(in the rows, 128 means zero)
One turn moves each row of this set onto another row. After a few examples, where does it send each row asked below?
vupep: [136 119 129 113 111 128 106 129  86 120 107 115 158 144  97 139 100 135
 138]
pizuv: [108 136 123 136 132 113 135 130  95 120 144 120 128 145  85 135  77 125
 150]
vir: [134 121 125 129 137 115 170  89 119 129 119 104 118 143 122 148 106 141
 159]
Rif: [154 101 110  96 140 120 138 131 145 128 127 120 145 132 140 119 118  98
 156]
gopa: [153 119 110 111 146 111 138 154 137 126 110 118 133 142 139 124  89 105
 146]
Sem: [143  89 129 133 132 128 126 149 137 153 110 143 110 131 106 159 116 103
 134]
ripi: [127 119 142 124 112 132 132 143  98 109 122 136 167 141 105 127 103 137
 123]
zedop: [134 110 122 124 124 112 162 115 145 105 138 134 141 119 133 140 137  96
 143]
Mafis: [152 121 111  98 142 109 134 143 133 134 126 119 134 132 150 130  83 110
 140]
geviz: [129 108 128 128 132 106 150  98 131 153 111 146 146 100 107 119 124 120
 132]
bopam: [141 119 127 129 146 132 168  94 121 120 130 103 126 145 115 162 106 140
 151]
nadi: [ 95 140 121 138 124 124 140 131 108 132 147 120 138 143  82 128 100 132
 157]
vila: [123 129 129 124 100 123 133 129 105 130 117 123 179 147 103 139 109 122
 110]
dor: [146  89 118 125 130 109 163 104 138 106 135 130 129 131 125 150 128  95
 149]
lupud: [127 135 114 129 106  91 156 115 113 121 120 144 155 118 113 142 125 145
 130]
dopag: [119  96 121 118 130 128 125 142 125 163 115 125 141 165  94 152 110  97
 167]
Ladu: [142 103 147 134 135 108 133 102 129 152 126 159 130 126  98 129 116 106
 115]
sase: [139  89 130 125 132 110 120 144 132 148 101 136 113 126 109 158 108  88
 142]
dom: [151 123 128 133 141 135 179 102 115 118 116 100 140 140 118 150 106 127
 145]
Vanun: [125 123 111 115 101 105 167 108 112 121 124 137 148 115 106 136 123 146
 133]
ruru: [138  95 138 130 135 108 126 100 137 150 134 154 147 116 104 138 124 106
 117]
Komi: [117 143 114 125 111  99 159 101 107 132 128 141 144 105 107 144 115 136
 141]
zake: [145 100 156 125 144 122 142 101 122 162 126 146 129 121 103 137 125 105
 128]
Balut: [147 113 131  87 150 115 123 142 133 132 124 132 137 136 138 122  84 115
 139]
pil: [117 122 127 144 146 125 154  87 107 116 131 102 141 136 105 132  95 131
 156]
gim: [127 127 141 119 102 124 135 146  98 120 113 124 162 146 112 135 114 132
 113]
lus: [142 105 113 137 133 115 162 114 140 109 136 121 128 135 136 152 139 101
 140]
gos: [143 135 118 111 132 131  89 148 114 126 132 113 126 131 105 145  97 117
 157]
zene: [101 134 123 142 127 106 137 128 107 137 158 126 137 148  93 142  88 135
 158]
zami: [153 117 125 104 121 129  93 145 111 127 133 119 122 144  89 153 102 115
 145]
Bokes: [157 127 122 111 123 128  96 147 110 128 138 122 116 142 112 139  91 127
 152]
zim: [121 135 121 129 133 124 128 128 128 166 138 133 151 164  98 162 114 103
 170]
Nesov: [135  92 127 116 126 120 139 150 149 146 105 127 108 135 108 161 122  97
 147]
duzi: [115 138 118 114 134 115 125 118 131 163 131 124 146 175 103 152  99 109
 167]
bemip: [124 128 115 124 128 132 121 124 113 175 138 120 141 157  98 164 121 108
 165]

vupep -> pil
lus -> Sem
zake -> Balut
And these:
bopam -> Ladu
Vanun -> dor
Komi -> zedop
ripi -> vir

